The same turns and mirrors carry the whole set onto itself, and each row onto the other rows of its family. Which rows share a family with each named row? Give them in list order.
These 32 rows form 4 families of 8 rows each.
Regom: [-23.7   7.9 -12.0 -22.9   7.4 -15.4  -6.9 -23.9   2.0  17.9  24.6   7.8
   7.0 -22.9  -5.9 -19.9  10.7   0.5   1.9   6.7   5.7  12.8  28.2   6.9
   9.5  -8.8  -1.4 -11.1  -3.7 -23.9   8.3]
mivil: [  3.4  -0.6 -10.5   1.4  16.8 -29.1  -5.4   0.0   4.4  16.5  -6.7   7.1
  10.3 -13.3 -25.2 -23.9   1.2   4.8  21.3  -7.5  26.4 -20.1 -18.8   7.3
   1.0 -10.2  -4.9 -24.5   9.0  15.0   8.4]
veka: [  0.7   6.4 -18.4  -7.6  15.4 -34.8  -0.9  -7.1  13.9  13.8  -5.1  13.8
  13.6 -16.8 -27.8 -23.7   8.5 -14.7  12.3   3.0  19.9  -1.1 -27.5  15.6
   4.2  -6.8  -3.1 -14.8  13.5   7.6   7.8]
nela: [ -8.7   3.2  -6.9 -20.9  -3.4   5.8   3.2  11.8  10.1  -1.6  -9.3 -15.8
   0.3 -10.1 -17.9  -4.2  25.6   9.5  10.0 -23.9  25.2 -27.4  -3.2  -4.7
 -33.9 -11.5  13.9   2.5  -2.7  -3.9  15.9]
riv: [ -4.1   2.0 -18.1   1.3  19.3 -37.6 -28.3  -0.1  10.0  18.4  -1.5  11.4
  -4.8   0.8  -9.9 -10.8   0.0  -6.7   3.3   1.6  26.2   2.7 -24.4  19.9
 -11.5  -7.9  -6.4 -20.2   9.7   1.3   8.9]
kore: [-14.7 -10.6   5.0  -1.3  24.2  -6.5   4.5 -12.5   5.4   0.2   3.1 -21.7
   9.7  -5.4  13.2  -1.4  14.2  -7.7  14.7  -0.5   2.7 -12.1   8.5 -12.2
 -25.0 -17.2  21.6  -6.0 -14.8   0.0  -3.2]
rase: [ 11.5   9.9   6.5 -16.5  -1.9 -16.3   6.3   3.3   6.7  -7.7  14.1  -6.9
 -17.1   6.7  -7.0  -1.5   8.6   2.0  -3.8 -26.4   2.1 -13.3  13.0   2.8
 -22.9   7.1  17.4  12.1  -4.8  -7.0  14.8]
veko: [-12.5  -3.2  -4.7 -19.3   9.4   0.7  12.0  15.9  -6.9  -0.2   2.7 -19.2
  -2.1 -21.4 -13.3   7.1  32.4   2.2   8.3  -2.2   3.3 -16.3  21.4  -3.7
 -11.2 -30.0   1.6  14.4  -0.1  -3.9   6.1]
tedos: [  6.2   4.1 -22.3 -21.7   1.9  -9.8 -19.5   2.9   8.5  21.4   1.0  15.6
   2.8 -12.3 -22.3 -11.4  -5.5  16.7  -2.1  -4.3   9.0   4.8   5.6  39.2
   5.8   5.9   9.1 -17.1   6.6 -11.0   7.1]
Giz: [ -7.5  -6.4  10.1  -5.6   6.7 -18.3  -1.9  -3.7  15.4  -7.1  27.4 -10.1
 -10.7  -5.5   7.5  16.6  13.5 -10.6  12.2   2.1  27.6 -14.7   9.2   2.4
 -26.4 -11.4   9.8 -13.9  -6.5 -22.4  -2.8]
fid: [-23.5 -11.3   2.7  -2.8  15.4  -6.3  -8.7 -16.1  17.1   3.1  14.0 -18.0
   2.4  -4.3  11.6  12.0   8.3 -13.7   5.2  -9.1  10.3  -3.6  21.1   2.3
 -12.0 -22.3  -1.6 -15.1 -12.4 -25.6   3.5]
ninet: [  1.6  -7.8   6.8 -17.5  -0.3 -14.5  10.5   2.0  21.2  -9.2  13.9   1.8
  -6.7   5.0   3.6  -9.1  24.6  -2.1  16.5 -22.1  15.0 -16.9  -4.1   0.5
 -23.6  -2.3  11.4  22.0  -1.5 -13.0  13.5]
rukas: [-17.0  15.6 -25.0 -21.1  18.0 -36.9  -0.1 -16.4  22.9  16.9   4.0   6.2
  14.7 -27.9 -15.7 -15.2   2.8  -8.3 -17.9 -10.3  -2.8  12.7 -14.2   8.5
   0.8  -5.3   5.2   1.6   7.4  -2.3   3.3]
venu: [ -0.3   2.5  -7.7 -23.0   0.5   0.9  -9.2  11.8   3.6  -4.2   1.2  -4.0
   1.2 -13.6 -23.3  -8.3  15.2  10.4   7.3 -36.0  34.1 -26.0  -4.2  -7.5
 -15.8 -11.7   2.1  -7.1  12.7   5.5  20.3]
vob: [  0.6   8.2 -35.3 -19.8   6.2 -18.3  -6.6   4.8  15.4  29.4  -5.3   3.1
   4.8 -13.6 -29.4  -8.5 -10.1  -1.8   9.5  12.2   5.9   4.6  -6.4  30.4
 -13.0 -10.1  -4.1 -18.3  11.3 -12.0  -2.2]
rufez: [ -1.1   9.2 -13.4  -4.3  14.6 -11.5  -3.7   8.9   7.4  30.1   6.6  13.6
 -12.9  -4.2 -28.5   2.6 -17.1  -6.8   6.0  17.8   3.0   2.5 -13.2  23.8
   3.6  -8.1  -5.3 -10.2   4.9  -5.9   2.1]
sive: [ -0.4  24.3 -25.0 -18.8  15.2 -12.8 -20.8 -20.5  14.9  15.2  25.5   5.6
  -5.7 -24.9 -11.3 -19.3   4.1   9.2   6.7  17.8   7.3   4.6   7.6  16.6
  -1.9  -4.6   4.7 -11.3   3.1 -22.8  14.8]
luto: [-22.1  -9.2   7.4  -0.5  -0.6  10.9  13.7  10.8   2.6   0.2 -11.3 -13.6
   7.3 -13.6  -3.3   8.5  24.3  -5.9  15.7   0.9  13.8 -15.3  12.3  17.6
 -18.4 -15.8  17.8  10.1  -3.0  -8.1   7.2]
Rudon: [-15.9  -6.5  12.0 -11.6   9.8   1.6   3.7 -10.8  28.1  -1.6   6.0 -17.4
   3.9  -1.5   8.8   8.6  10.5 -11.1   5.7 -10.5  15.4 -12.2   6.0  -3.0
 -21.9 -14.9  10.4   5.2 -13.3 -29.6  -2.4]
Fis: [-20.2  -9.0  -6.7  -1.5   6.3  13.2   0.9  17.1  -7.5  -0.2  -7.9  -0.3
  14.9 -11.2 -17.0  10.6  16.2  -3.4  14.8   4.8   3.4 -12.8  23.7  17.7
 -19.3 -20.6  11.8   1.1  13.3   3.4   9.5]
fabol: [-23.7   7.4 -25.5 -21.4   5.2 -14.3 -18.9  -6.6   0.2   5.0   4.4  16.2
   7.5 -28.1 -16.1  -7.0  15.2  -2.8 -19.2  12.8  15.9  20.0   6.7   5.2
   5.9  -8.8  -3.9  -5.1  12.8 -16.6  15.8]
Git: [  1.1  11.2  -2.0  -6.2   1.9  -5.1  -4.5   7.9   1.8 -14.7  -1.8 -13.8
  -0.1 -31.1 -12.8   1.0  34.1   9.4   5.6 -19.2  32.9 -13.5   7.8  -8.7
 -20.7 -15.0  19.4  -0.8  12.3  -2.6  12.9]
nofik: [  4.6   8.7   1.7 -36.6   3.1  10.0   2.8   8.2  -2.8 -14.0   7.9  -1.9
  -2.2  -8.6 -10.5 -14.5   9.8  14.4  17.3 -10.3  16.2 -25.1   3.7  -9.5
 -22.5  -2.5  16.4  -2.2   4.0  -8.8   2.9]
kape: [ -5.6 -16.1   4.0   2.3  10.0   0.5  12.9  10.6   2.9  -4.8 -10.7  -6.5
   7.3  -9.5 -22.3  23.4   8.9 -14.4   9.1  -5.7   9.1  -4.9  18.1   0.1
 -16.9 -12.3  23.2   2.6 -10.4   0.5  -1.0]
Pev: [ -0.1  -9.9   2.7 -10.3   5.8 -25.6   0.5  -1.6  16.5 -10.1  21.8  11.3
  -5.0   4.9  16.9  -9.8   3.6  -0.8   7.6 -31.0   1.7  -7.1  -1.3   0.1
 -17.3   4.5  10.4  13.4   7.1  -6.2  13.0]
moku: [-20.9   4.7 -17.9 -10.6  27.5 -45.6   0.4  -8.9  16.0   3.7   8.9  12.6
   7.3 -21.2 -10.7 -16.8   3.4  -0.3 -12.9 -17.9 -10.2   3.0  -8.6  -9.0
 -10.0  -8.4  -2.7   9.7   8.0   4.7   7.0]
gar: [-11.8  15.8 -32.3  -9.2  17.9 -30.2  -2.7  -2.0   7.5  16.3   1.8  13.8
  -4.3 -25.2 -19.4 -11.4   9.5  -1.5  -7.5  -9.2  -8.4  19.3  -3.0  -3.8
  11.2  -6.2   5.7  13.0  -4.7   1.4  21.3]
rono: [ -5.9   3.4 -19.5 -12.1   7.4  -4.0  -6.6  12.8  -3.9  28.3  -2.0   8.5
   1.7  -9.1 -22.6  -1.5 -16.7  14.5  12.1  10.7   4.2   4.4   7.8  25.8
 -14.2 -17.1  -2.2 -12.3  18.9 -18.3  -6.1]
zot: [-11.5 -14.3 -22.2  -5.8  25.9 -35.9 -13.4 -14.5  25.7  12.1   5.8  10.0
  18.2 -20.6 -22.2  -8.0   7.2 -12.2 -16.7   2.2  -0.8  -0.2   2.4  12.9
   2.4  -2.5   1.0  -2.2  -4.3  14.3  10.5]
vebi: [-10.3   2.0 -24.5   1.0  27.5 -24.7  -6.8  -8.6  14.2  14.6   4.7  10.0
  11.8 -36.6 -20.7  -6.6   1.7   1.0   9.9   7.2  22.8  -7.6 -26.7   3.8
   2.4  -8.5  13.8 -22.2   1.3  12.4   9.7]
duzof: [  3.1 -10.3  15.4 -12.6  13.0 -15.8   7.9  10.6   8.9   3.2  14.4  -8.1
 -23.1  -1.7   9.2  -0.5   7.7   0.9  19.5 -29.4  12.6 -11.9 -11.2   2.3
 -11.0 -12.1   5.3   4.3  -1.4 -11.3 -11.0]
big: [-17.6  16.6 -27.2 -23.2  -1.0 -24.0  -4.0 -16.7   3.4  25.8  11.6   4.3
   5.7 -21.8  -6.7 -20.7   8.1  -9.6   3.4  15.3   9.6  18.5   8.3  25.1
   5.7  -4.3   2.2 -11.0   1.9 -17.8  11.7]

Which other rows belong to the same family as Regom? mivil, fid, venu, Fis, Pev, moku, rono
Which other rows belong to the same family as tedos? riv, kore, veko, fabol, nofik, zot, duzof
Which other rows belong to the same family as vebi? rase, Giz, rufez, sive, Git, kape, gar

